[[131  84 123 118 103 160 134  89 129]
 [ 81 140 129 121 113 157  78 147  95]
 [141 116 155  94 128 130 126 114 114]
 [121 134 141  90 134 113 135 140 154]
 [149 144 115 112 140 136 116 179  88]
 [192 107  95 156 130 130 160 121 122]
 [ 99 174 119 174 132 113  92 162 118]
 [100 151 101 146 145 139 124 179 110]
 [153 129 126 115 125 123 122 138 122]] gives 114

[[ 88 164  65  65  73  68 173 155 103 131 182  96]
 [163  92 184 185 176 181  83 101 149 123  75 155]
 [ 89  78 132 141 166 157  86  73  78 181 107  83]
 [ 88 163  62  61  67  63 171 154 104 121 178  96]
 [ 91  74 130 139 160 152  81  71  80 168  99  85]] gives 83

[[161 115  65 133 133 156 119]
 [130 129 136 130 130 137 122]
 [139 126 130 113 113 118 127]
 [104 144  72 203 203 161 135]
 [104 144  73 202 202 160 133]
 [152 124  62 121 121 181 128]
 [155 129  78 134 134 175 128]
 [149 140  86 133 133 191 134]
 [152 127 127 114 114 111 123]] gives 127

[[138 137 145 155 112 152 153]
 [167 145 155 164  83 167 128]
 [199 143 179 186  56 200 117]
 [184 150 168 181  67 179 129]
 [178 138 160 164  79 172 113]
 [ 96 131 106 109 153 100 145]
 [204 155 179 193  45 199 121]] gives 117

[[132 132 114 131 121 127 134 144 128]
 [172 166 109 131 118  85 171 156 136]
 [134  89 117 137 123 146 111 151 139]
 [169 154 105 137 109  85 154 167 138]
 [134 145 126 127 120 110 134 131 122]
 [140 120 143 135 122 102 104 125 136]
 [105 130 125 121 135 157 137 111 116]
 [ 66 102 139 119 139 196 107  76 102]
 [ 65  86 144 118 151 206  99  85 112]
 [121 135 151 123 130 109 109 110 122]
 [168 165 103 139 103  74 152 167 137]] gives 139

[[133 117 126 125 121 124 119 129 123 130 129 125 111]
 [118  73  93 170 130 128 121 120 127 127 118 102 134]
 [108  93  99 173 141 131 138 116 137 130 123 110 160]
 [129 107 114 133 125 118 134 127 129 146 136 123 121]
 [122 123 109 141 135 129 141 125 138 135 127 127 156]
 [118 117 114 150 132 134 132 122 133 123 119 122 154]
 [128 109 114 134 127 124 118 125 129 130 130 120 119]
 [108  80  92 175 146 121 150 116 139 152 137 106 151]
 [116  64  99 173 138 121 127 119 124 140 131  95 115]
 [106  81  91 177 145 121 151 114 140 150 135 108 157]
 [114  85 109 166 136 130 119 118 126 122 123 103 126]
 [122 104 123 140 136 117 133 122 128 144 142 117 111]] gives 160

[[141 137 172 114 141 128]
 [136 120 128 127 130 133]
 [118 147  65 167 130 131]
 [134 162 105 115 122 128]
 [137 110 131 130 134 136]
 [117 149  59 176 128 132]] gives 131
---
76,88,108,67,110
101,99,61,47,63
99,128,78,88,57
⇒ 88

73,74,81,75,77
78,76,67,63,65
⇒ 74

96,132,196,89,77 ⇒ 132

192,110,136,125,70,44
92,159,94,88,85,96
⇒ 110

81,213,179,157,172,148,175 ⇒ 213

137,182,208,172 ⇒ 182

80,171,70,103,83,112
84,135,197,91,75,95
⇒ 171

190,63,192,185,188 ⇒ 63

66,112,144,125,116,169,128 ⇒ 112

185,66,64,63
70,60,114,65
⇒ 66
---
176,124,75,126
120,121,89,195
⇒ 75

144,194,211,212 ⇒ 211

201,163,207,52
171,141,174,86
⇒ 207

81,43,132,149 ⇒ 132

210,176,59,128 ⇒ 59

45,51,45,52 ⇒ 45

178,121,123,83
113,198,108,106
⇒ 123

51,50,47,54 ⇒ 47

80,77,111,172
95,135,136,66
⇒ 111
---
85,80,66,62,70
86,105,53,57,47
==> 66

209,193,52,48,108,52
58,57,204,55,51,57
==> 52

112,76,144,138,90
119,120,108,172,61
==> 144

141,118,196,112,144
108,71,124,159,114
==> 196

204,165,73,169
206,180,92,160
==> 73

128,106,128,98,131
139,140,110,202,143
==> 128

96,105,79,183,110,148,175
98,88,176,181,59,164,198
==> 79

140,93,141,67,97
160,149,99,160,104
==> 141

90,99,108,194
121,167,111,167
==> 108

118,179,131,120,137
120,190,132,120,138
==> 131
---
[[149  95 163 131 173 147 100]
 [151 163 180 107 135 151 155]
 [123 110 167 137 115 151  74]
 [148 112  78 144 179 105 122]
 [155  74 109 121  80 135 157]
 [ 58 127 105 154 171  98 150]
 [ 78 112 146 145 157 123 111]
 [171 137  78 111 113 118 121]
 [143  59 135 135  84 140 194]
 [153 113 184 140 136 153 177]
 [ 65 109 125 109 138 116 130]
 [136 173 123 175  67 129  83]] Out: 155

[[ 95 133  49 117 107 121 110 145 129 154]
 [ 97 135 133 143 165 105  96 131 134 137]
 [184 127 173 130 138 125 140 127 135 138]
 [159 104 165 151 102 132 175 134 117 125]
 [158 135  83 118  97 113 119 147 134 133]
 [136 127 148 124 148 126 147 147 131 131]
 [131 128 138 129 178 128 124 132 130 122]] Out: 137

[[133 120 208 102 114 120 135 134 122 121 127 104 108]
 [ 53 169 171 102 155 120 165 134 122 121 127 104  94]
 [107 116 114 175 155 132 155 134 122 121 127 104 111]
 [152 203 171 102 155 120 114 134 122 121 127 104 108]
 [152 187 171 102 155 104 114 134 122 121 127 104 108]
 [152 169 129 195 155 120 114 134 107 121 127 104 108]] Out: 94

[[117 147 118 120 141 107 150 139 127 130 108 129]
 [108 209 185 101 142 105 141 160 109 129  79 142]
 [100 207 169 119 135 107 139 178 110 132  73 127]
 [ 97 208 149 133 150  86 136 200 124 138  80 117]
 [107 184 158  99 153  99 155 158 117 120  74 134]
 [121 130 124 130 133 125 137 144 128 118 113 115]
 [107 155 136 104 139 117 165 142 114 112  76 124]
 [102 207 176 116 152 106 138 192 130 110  79 122]] Out: 142

[[181 178 156 197 132 101 153]
 [176 168 151 205 127  99 160]
 [177 173 178 183 165 120 124]
 [155 137 140 150 113 125 166]
 [107 119 114 108 131 129 107]] Out: 160

[[141 153 106 142 133 128 124 159 114]
 [136 149 115 135 106 141 120 115 137]
 [153 184  44 128 121 138 146 201  75]
 [144 131 137 134 121 108  97 137 123]
 [171 162 114 121  76 116 113 119 118]] Out: 137

[[117 113  82 112 118 145 192 106 115  92 118]
 [133 125 155 106 105 169 112  91 146 132 119]
 [ 98 111 180 152 131 106  96 111 181 138 138]
 [166 112 167 125 147 125 100 176 119 128 159]
 [114  94  71  90  98 145 144 127 136 148  89]
 [113  93  73  90  97 142 142 129 135 148  89]
 [154 123 151 140 187 121 119 191 115 116 140]
 [ 90 128 172 116 148 113  94  78 151 160 145]
 [125 135 182 101 111 151 123  91 140 147 104]
 [123  98  68 106 120 160 177 108 133 132 105]
 [108  86  86  91  89 126 129 127 122 141  98]
 [167 117 166 127 130 120 102 166 130 142 173]] Out: 119

[[209 112 178 118  88  74 128  99 205 146 121]
 [113 182 101 187  96 142 115 113 130 172 121]
 [130 192 182 101 196 145 199 183  88 173 213]
 [120 123 177  57 119  73 126 150 195  94  79]
 [ 67 135 160  91 169  85 175 102  93 111 148]
 [ 82 176 169 109 151 182 166 168  55 134 146]] Out: 121
